F: [-25.8   0.8 -82.5 -14.9  90.8  -4.2]
Z: [-25.8   0.8 -82.5 -14.9  79.4  -4.2]
M: [-25.8   0.8 -82.5 -14.9  81.5 -62.3]
shift -1: [-82.5]
[-82.6]
shift -1: [-82.5 -14.9]
[-82.6 -15.0]

R: [-42.7   9.2 -42.7 -42.7  18.9 -32.0 -48.5  23.5 -31.6 -86.0 -27.6  21.1
 -42.7  19.7   9.4 -18.2  23.5  15.2  -3.8 -61.3 -28.8]
L: [-21.0  -6.2 -14.1 -60.2  -1.8 -32.5 -32.8 -24.9 -86.0  21.1 -31.6 -27.6
 -50.3   8.7 -19.7  10.6   9.9  -5.8 -34.6 -36.3  25.1]
T: [ 10.0 -21.1  30.0 -37.9 -60.3   6.5  15.8  12.5  17.9 -27.2  34.9  15.6
  44.6 -44.3  34.5 -21.2 -65.8  -3.5  72.0   2.0  56.4]
present: [-44.3  34.5 -21.2 -65.7]
no
asked: [-42.7   9.2 -42.7 -42.7  18.9 -32.0 -48.5  23.5 -31.6 -86.0 -27.6  21.1
 -42.7  19.7   9.4 -18.2  23.5  15.2  -3.8 -61.3 -28.8]
R
then: [-86.0  21.1 -31.6 -27.6]
[-50.3   8.7 -19.7]
asked: [-21.0  -6.2 -14.1 -60.2  -1.8 -32.5 -32.8 -24.9 -86.0  21.1 -31.6 -27.6
 -50.3   8.7 -19.7  10.6   9.9  -5.8 -34.6 -36.3  25.1]
L
asked: [ 10.0 -21.1  30.0 -37.9 -60.3   6.5  15.8  12.5  17.9 -27.2  34.9  15.6
  44.6 -44.3  34.5 -21.2 -65.8  -3.5  72.0   2.0  56.4]
T

nem: [-19.0 -77.6  -6.1 -77.6 -77.6  10.4]
lobez: [40.2 17.1 -9.7 34.2 -5.4  4.7]
Givop: [-10.7 -56.2  -5.3  50.2 -14.6  21.1]
Sutof: [ 18.0  38.5   9.3 -14.7  -9.1   0.3]
Til: [ 17.7  38.7   9.1 -14.7  -9.2   0.2]
sar: [ 18.3  41.2   7.8 -12.8 -11.1  -0.8]
Nam: [-17.9 -74.6  -6.1  49.2 -18.4  12.2]
Sotep: [ 17.1  40.2  10.2 -14.3 -10.4  -0.1]
ril: [-22.2 -80.2  -9.7  34.2  -5.4   4.7]
then: [17.1 40.2]
[ 10.2 -14.3 -10.4]
dup nem: 
[-77.6]

Pona: [-11.5  -2.8   0.2  -6.8   8.6  12.7  -5.1  -3.0]
Zupoz: [ 77.9  86.4  50.4 -64.0 -48.1 -20.8  19.9 -61.8]
biser: [ 77.9  86.4 -30.4 -64.0 -48.1 -20.8  19.9 -61.8]
suli: [ 54.8  56.8   9.3 -28.3 -20.1  -7.6 -18.7 -37.3]
bisi: [ 17.4  15.5  18.4  -3.9 -12.7 -16.5  17.6 -13.4]
Tef: [-21.8 -43.7 -28.1  81.8  33.9  -6.0 -19.8  36.1]
rasor: [-28.8 -27.1  -4.4  43.8  39.1  16.0  43.8  43.8]
Luzi: [ 32.8  42.2  24.3 -35.5 -17.3  -6.1   4.3 -31.5]
Rorir: [-17.1 -37.6  -9.0  64.6  15.0 -17.6   8.2  15.3]
zasim: [-17.1 -37.6  -9.0  64.6  15.0 -17.6   8.2  26.9]
present: [ 24.3 -35.5]
yes
then: [18.4 -3.9]
[-12.7 -16.5  17.6]
shift -1: [77.9 86.4]
[77.8 86.3]
present: [-17.1 -37.6  -9.0  64.6]
yes
shift -1: [-28.3 -20.1]
[-28.4 -20.2]
then: [-27.1  -4.4]
[43.8 39.1 16.0]
dup rasor: 
[43.8]

